The rows below come in pairs that one turn or mirror swaps. Which row does each named row swap with?
mumu: [-.26 -.03 -.08 -.07 -.16 -.13 -.14 -.03 -.14 .15 -.16 .00 .07 .02 .01 -.14 .29 .06 .09 -.10 -.14 .21 -.04 -.14 -.14 .28 -.06 -.12 .22]
Pipem: [.09 .06 .04 .03 -.34 .02 .05 .48 -.11 -.04 -.10 .16 .11 .12 .12 -.04 .00 -.14 .09 .02 -.20 .21 -.03 -.12 .02 .42 -.30 .22 .19]
far: [.22 -.19 -.03 .02 -.09 .15 -.02 .12 .15 .01 -.03 .34 -.10 -.22 .07 .03 .15 .34 .10 -.21 .13 .19 -.09 -.05 .20 .11 -.11 -.22 -.19]
mos: [.05 .21 -.06 .05 -.03 .04 -.15 -.16 -.05 -.09 -.13 .12 -.32 .18 -.24 -.24 .04 .09 .03 -.13 -.04 .18 .08 -.08 -.06 .33 .16 .06 .00]
Sarog: [.01 .17 .05 -.07 -.02 .15 .01 -.07 -.05 -.07 -.07 .11 -.40 .24 -.19 -.19 .13 -.07 -.09 -.17 .00 .26 .18 -.09 -.04 .34 .10 .10 .04]
filu: [.10 -.19 -.34 -.05 -.11 .03 -.09 .11 .05 -.14 -.18 .01 -.26 .16 -.06 .13 -.01 -.17 .05 .17 -.22 .13 -.03 -.13 .22 .12 -.06 .21 -.15]
Sebit: [.30 .01 -.19 .15 -.03 .16 -.10 .01 .03 -.12 -.06 .15 .26 -.06 .10 .12 -.06 -.18 .21 -.09 -.08 -.01 .27 .18 -.12 .03 .02 -.06 .02]
regel: [.14 .02 .08 .12 -.02 .45 -.02 -.02 -.08 -.02 -.21 -.01 .22 .00 -.15 -.10 .09 .10 .09 -.12 -.01 .09 .22 -.01 .32 -.11 -.21 -.12 -.22]
Fela: [-.20 -.01 -.13 -.11 -.10 -.13 -.12 -.07 -.14 .02 -.20 .01 .01 .08 .17 -.15 .21 .03 .10 .00 -.15 .22 -.14 -.28 .08 .21 -.02 -.17 .13]
vubel: [-.03 -.03 .02 .15 .08 .44 -.12 -.02 -.02 .03 -.21 .02 .21 -.02 -.24 -.04 .10 .01 .06 -.12 -.01 .03 .24 .11 .26 .08 -.18 -.24 -.25]
firo: [-.01 -.02 .09 .02 -.29 -.02 .15 .46 -.11 -.10 -.14 .25 .05 .13 .17 .04 -.01 -.13 .15 .01 -.19 .15 -.16 -.09 .08 .32 -.29 .26 .10]
katep: [.06 -.07 .06 -.01 -.27 .05 .10 .46 -.20 -.09 -.19 .28 -.08 .14 .03 .11 .05 -.16 .07 .07 -.22 .22 .02 -.10 .01 .44 -.23 .27 .11]
Lig: [.01 .30 .15 .18 .02 .04 .01 .21 -.21 .12 -.24 .08 -.13 .02 .22 -.10 -.12 -.08 -.01 .05 -.03 .13 -.05 .12 .16 .29 .27 -.04 -.07]
zar: [.28 .11 -.05 .14 .01 -.24 -.04 .09 -.18 -.26 -.17 .03 .26 .18 .12 -.05 .02 -.01 -.15 -.17 -.13 .03 .02 -.10 -.19 .40 -.13 -.08 -.05]
bom: [-.08 .01 .14 .12 -.01 .10 -.47 .28 .04 -.16 .04 .22 .04 -.09 .07 -.10 -.03 .05 -.14 -.24 .05 .27 -.03 .01 -.09 .30 -.12 .00 .15]
Dabov: [.22 -.17 .05 .06 -.07 .13 .06 .12 .20 -.01 .03 .28 -.15 -.17 -.04 .11 .16 .32 -.01 -.11 .17 .18 -.07 -.04 .21 .20 -.27 -.23 -.21]
Kugo: [.03 -.04 .06 .11 .05 .13 -.43 .28 -.04 -.15 .05 .27 .04 -.14 -.02 -.13 -.08 .21 -.18 -.12 -.04 .35 .01 .04 -.10 .26 -.22 .06 .15]
rorem: [.07 -.15 -.08 -.14 .13 .20 .23 .13 -.08 -.14 -.09 .09 .07 .24 -.13 .24 .40 -.03 .06 -.09 -.18 -.12 -.09 -.14 .04 .19 -.18 .06 -.23]
paran: [.02 -.07 .04 .11 .00 .21 -.38 .21 .03 -.05 .14 .20 .02 -.18 .00 -.16 -.10 .10 -.07 -.16 -.02 .34 -.10 .09 -.13 .26 -.02 .02 .20]
von: [.08 -.10 -.16 -.14 .08 .21 .21 .18 -.10 -.17 -.09 .17 .10 .16 -.23 .24 .42 -.09 .10 -.11 -.13 -.04 -.10 -.16 .19 .21 -.08 -.12 -.22]
Leb: [.08 .28 .13 .06 .02 .04 .05 .31 -.24 .08 -.19 .10 -.06 -.02 .12 -.07 -.15 -.09 -.22 -.12 -.10 .14 -.10 .08 .27 .28 .20 -.08 -.15]
Borog: [.02 .27 .06 .02 .01 .12 -.03 .32 -.20 .05 -.24 .10 .01 .09 .16 -.05 -.02 -.06 -.11 .05 .02 .17 -.10 .16 .27 .21 .37 -.04 -.13]
bobog: [-.14 .00 .02 .23 .05 .19 -.39 .26 .02 -.12 .02 .17 .02 -.12 .00 -.04 -.13 .16 -.07 -.20 .10 .31 -.07 .12 -.13 .31 -.11 .07 .07]
voger: [.03 .06 .10 -.03 -.28 .14 .16 .49 -.21 -.12 -.11 .26 -.02 .10 .10 -.02 -.02 -.09 .03 .09 -.22 .22 -.08 -.02 -.07 .25 -.32 .26 .09]
tufo: [.07 .22 .20 .04 .04 .16 .04 .21 -.27 .12 -.16 .08 .03 .02 .21 .00 -.05 -.08 -.15 .10 -.12 .12 -.20 .06 .23 .32 .26 -.03 -.13]
rir: [-.17 -.09 -.18 .12 -.23 .23 .03 .07 -.23 -.16 -.10 .13 .04 .14 -.04 .13 -.07 .15 .15 .27 .16 .16 -.20 -.05 .03 .15 -.13 -.03 -.41]
Gazom: [-.19 -.09 -.14 -.05 -.11 -.21 -.20 -.01 -.11 .09 -.10 -.04 -.05 .11 .18 -.13 .14 .02 .04 -.06 -.10 .02 -.15 -.17 -.04 .31 .00 -.16 .22]
vel: [-.09 .24 .02 -.03 -.21 .19 .05 -.08 -.11 -.13 -.20 .21 -.34 -.01 -.10 -.29 -.02 -.10 .05 -.28 .05 .25 .15 -.04 .02 .24 .00 .10 .01]
narep: [-.05 .23 .00 .01 -.17 .02 -.17 -.08 .09 -.09 -.16 .00 -.31 .21 -.10 -.28 .02 -.05 .00 -.23 -.04 .29 .16 .04 .04 .28 .01 .10 .03]
pemid: [-.18 -.06 -.20 -.10 -.06 -.12 -.14 .08 -.04 .25 -.17 .03 .05 .07 .10 -.24 .28 .04 .06 -.02 -.02 .06 -.08 -.13 .01 .30 -.08 -.19 .24]
sem: [-.08 .08 .11 .07 -.24 .10 .08 .54 -.23 -.07 -.19 .22 .02 .11 .12 -.05 -.03 -.21 .10 .04 -.11 .16 -.06 -.13 -.04 .39 -.24 .24 .09]
Tovil: [.14 -.19 -.20 -.11 .24 .17 .22 .16 -.12 -.13 -.08 .12 .02 .21 -.21 .17 .40 .05 -.01 -.12 -.04 .02 -.04 -.20 .02 .14 -.12 .01 -.22]
por: [.04 -.13 -.10 -.17 .09 .25 .11 .16 -.10 -.17 -.02 .10 .03 .11 -.14 .30 .51 -.03 .03 -.08 -.14 .00 -.13 -.16 .05 .13 -.07 .02 -.18]
pil: [.22 .00 -.08 .12 .03 .08 -.06 -.04 .05 -.03 -.06 .10 .14 -.10 .18 .06 -.14 -.23 .23 -.13 -.01 -.07 .17 .19 -.24 .02 -.06 -.05 -.07]
Vam: [.10 -.07 .07 .12 .08 .55 -.03 .00 .00 -.07 -.21 .06 .16 -.07 -.18 -.08 .06 .16 -.04 -.12 .04 .04 .26 .03 .22 .08 -.18 -.13 -.31]
sesuz: [.27 .21 -.14 .05 .01 -.15 .11 .21 -.26 -.18 -.15 .06 .19 .12 .12 -.11 -.10 -.03 .08 -.14 -.08 -.11 .05 -.06 -.13 .42 .03 -.03 .07]
nes: [-.02 .01 .04 .09 -.03 .20 -.36 .31 -.01 -.12 .13 .22 .02 -.07 -.03 -.10 -.12 .07 -.15 -.21 .09 .34 .03 .13 -.12 .35 .01 .11 .14]
gaz: [-.11 -.07 -.25 .14 -.27 .12 .22 .22 -.23 -.14 -.09 .16 .10 .09 -.04 .10 .03 .20 .14 .29 .11 .18 -.14 -.04 -.11 .15 -.20 .02 -.29]
Mot: [.12 -.19 -.38 .00 -.10 .14 -.03 .09 .10 -.13 -.19 .09 -.30 .19 -.17 .11 .00 -.27 -.02 -.02 -.18 .14 .19 -.08 .20 .28 -.03 .18 -.06]
Let: [.24 -.11 .01 .12 -.05 .04 .03 .06 .21 .09 .01 .36 -.10 -.11 .10 .09 .10 .17 .08 -.07 .20 .05 -.13 -.06 .22 .20 -.32 -.24 -.16]
nofur: [.04 .02 .05 .18 .13 .50 -.15 -.07 -.05 -.03 -.16 .04 .14 -.10 -.24 -.08 .08 .08 .10 -.13 -.05 .03 .21 -.01 .30 .06 -.18 -.06 -.26]
kotak: [.03 -.09 .18 -.01 -.39 .06 .06 .46 -.25 -.12 -.13 .22 .00 .14 .13 .00 .00 -.07 .03 .01 -.21 .10 -.09 .00 .01 .38 -.22 .21 .09]
vusop: [-.09 -.09 -.24 -.15 .04 .25 .19 .18 -.17 -.17 -.06 .20 -.02 .11 -.12 .20 .38 -.11 .10 -.09 -.11 -.12 -.11 -.22 .08 .17 -.08 -.01 -.23]
nubuf: [.14 -.18 -.26 .05 -.11 .03 -.12 .05 .02 -.21 -.29 .03 -.34 .10 -.11 .13 -.05 -.19 .11 -.03 -.15 .14 .04 -.16 .20 .32 .00 .22 -.15]
fota: [-.09 -.12 -.14 .11 -.24 .20 .21 .16 -.25 -.14 -.05 .07 .17 .08 -.08 .07 -.03 .16 .13 .25 .09 .19 -.11 -.07 .00 .13 -.27 -.08 -.42]
zom: [.33 .19 .04 .13 -.08 .00 .01 .04 -.27 -.16 -.10 -.06 .29 .18 .13 -.16 -.07 -.04 -.03 -.09 -.14 -.09 .14 -.12 -.07 .29 -.08 -.16 .07]
tora: [.20 -.10 .02 .15 -.17 .04 -.01 .15 .23 .01 .03 .31 -.11 -.15 .02 -.01 .05 .32 -.09 -.10 .17 .18 -.08 .04 .28 .12 -.26 -.18 -.15]
Rikep: [-.12 -.19 -.28 .23 .11 .13 .11 .27 -.04 .08 -.14 -.01 -.01 .26 -.31 -.09 .16 .00 .06 .14 .13 .05 .15 -.17 .08 .22 -.13 -.16 -.17]
dige: [.25 .01 -.03 .17 .06 .17 -.13 .08 -.02 .03 -.14 .12 .15 -.11 .11 .04 -.18 -.15 .23 -.07 -.06 -.16 .19 .20 -.14 -.05 .01 -.04 -.07]
dopi: [.11 -.12 -.13 -.12 .05 .26 .26 .13 -.02 -.20 -.03 .15 .11 .16 -.20 .14 .42 .02 .09 -.05 -.17 .02 -.03 -.28 .04 .14 -.17 .00 -.25]
Tusuz: [-.15 -.10 -.15 .21 -.13 .17 .18 .26 -.30 -.09 -.09 .04 .06 .09 .00 .00 .01 .12 .09 .22 .12 .16 -.16 -.03 -.07 .14 -.28 -.06 -.43]
bav: [.04 -.11 -.18 -.17 .04 .25 .18 .11 -.07 -.20 -.09 .15 .04 .22 -.09 .30 .37 -.04 .08 -.10 -.17 -.16 -.03 -.14 .04 .14 -.13 .06 -.21]
Nuti: [.19 -.03 .15 .00 -.31 .10 .18 -.13 -.17 -.11 -.16 .30 -.19 .05 -.07 .02 .35 -.08 -.16 -.16 .01 .10 -.06 -.09 .28 .31 -.25 -.04 .00]
dilu: [.09 -.21 -.27 -.01 -.07 .01 -.18 .12 .05 -.09 -.23 .04 -.36 .19 -.20 .14 .09 -.18 .13 .01 -.24 .05 -.02 -.20 .11 .21 -.03 .19 -.10]
bitud: [.09 -.07 .10 .02 -.30 .08 .13 .47 -.19 -.02 -.15 .15 .00 .18 .12 -.01 -.04 -.15 .05 .14 -.28 .24 -.16 -.01 -.01 .39 -.23 .23 .11]
Rekop: [.06 .11 -.09 .29 .04 .19 -.03 -.16 -.41 -.16 -.02 .15 .23 .00 -.12 -.09 .10 -.06 -.23 .04 .13 .11 -.02 .02 -.15 .23 -.18 -.15 -.21]
siba: [-.11 -.11 -.23 .10 -.18 .19 .15 .24 -.17 .01 -.18 .08 .14 .17 .03 -.02 .00 .13 .10 .22 .01 .22 -.11 -.07 -.03 .11 -.25 -.05 -.49]
mitu: [-.05 .09 .04 .26 .03 .17 -.41 .27 -.01 -.01 .17 .22 -.01 -.17 -.06 -.15 -.02 .06 -.09 -.13 -.02 .35 -.07 .03 -.17 .32 -.14 .03 .09]
pog: [.01 .22 .08 .04 .20 .07 .08 .20 -.21 .14 -.30 .10 -.11 -.01 .30 -.06 -.09 -.03 -.12 -.04 .05 .17 -.04 .13 .12 .26 .21 -.17 -.11]
divo: [.06 -.10 .10 .21 .11 .42 -.09 .05 -.11 .12 -.20 .03 .21 -.14 -.16 -.10 .05 -.01 .03 -.04 -.05 .02 .26 .04 .35 .07 -.24 -.11 -.25]
gufe: [.17 -.18 .12 .12 -.13 .04 -.02 .13 .11 -.06 .01 .29 -.17 -.19 .04 .03 .22 .30 .05 -.16 .14 .20 -.12 -.05 .28 .11 -.20 -.18 -.13]
lele: [.36 .22 .00 .05 -.10 -.08 .11 .00 -.16 -.04 -.18 .01 .11 .28 .16 -.20 -.09 -.04 -.03 -.11 -.15 -.21 .02 -.02 -.09 .27 -.07 -.07 .02]
bigoz: [-.20 -.09 -.05 -.10 -.07 .01 -.18 -.05 -.05 .24 -.12 .01 .01 .00 .09 -.19 .25 .05 .00 -.01 -.08 .10 -.14 -.19 -.04 .37 -.05 -.13 .24]
Fasus: [-.02 .03 .03 .15 -.02 .20 -.44 .20 .00 -.11 .16 .19 .12 -.16 .04 -.09 -.16 .01 -.14 -.21 -.02 .26 .04 .11 -.10 .18 -.15 -.02 .13]
keb: [.09 .01 -.01 .23 .15 .42 -.17 -.04 .00 .02 -.19 .10 .15 -.09 -.22 -.05 .04 .05 .08 -.09 -.06 .02 .33 .01 .31 .08 -.20 -.09 -.27]
zamu: [.25 -.09 -.13 .09 .11 .19 -.09 .02 .05 .04 -.12 .16 .08 -.20 .13 .08 -.12 -.04 .22 .02 .03 -.05 .22 .22 -.13 -.01 .00 -.04 .01]
pelip: [.18 .03 .10 .08 -.19 .24 .04 .25 .08 -.19 -.05 .08 .10 .10 .01 .11 .22 .10 .10 -.15 .11 -.05 .05 .00 .29 -.11 .15 -.29 -.03]
vun: [.08 -.02 .12 .26 .10 .32 -.21 -.01 .05 .03 -.25 .07 .18 -.08 -.10 .00 .14 .09 .02 -.09 -.03 .02 .27 .07 .31 .09 -.17 -.19 -.27]

Swapped with filu: zamu
Swapped with Nuti: Rekop
Swapped with narep: sesuz
Swapped with vusop: vun
Swapped with regel: Tovil
Swapped with gufe: Tusuz
Swapped with nubuf: pil
Swapped with siba: far
Swapped with fota: Dabov
Swapped with Lig: Gazom
Swapped with vel: zar
Swapped with tora: gaz
Swapped with pelip: Rikep

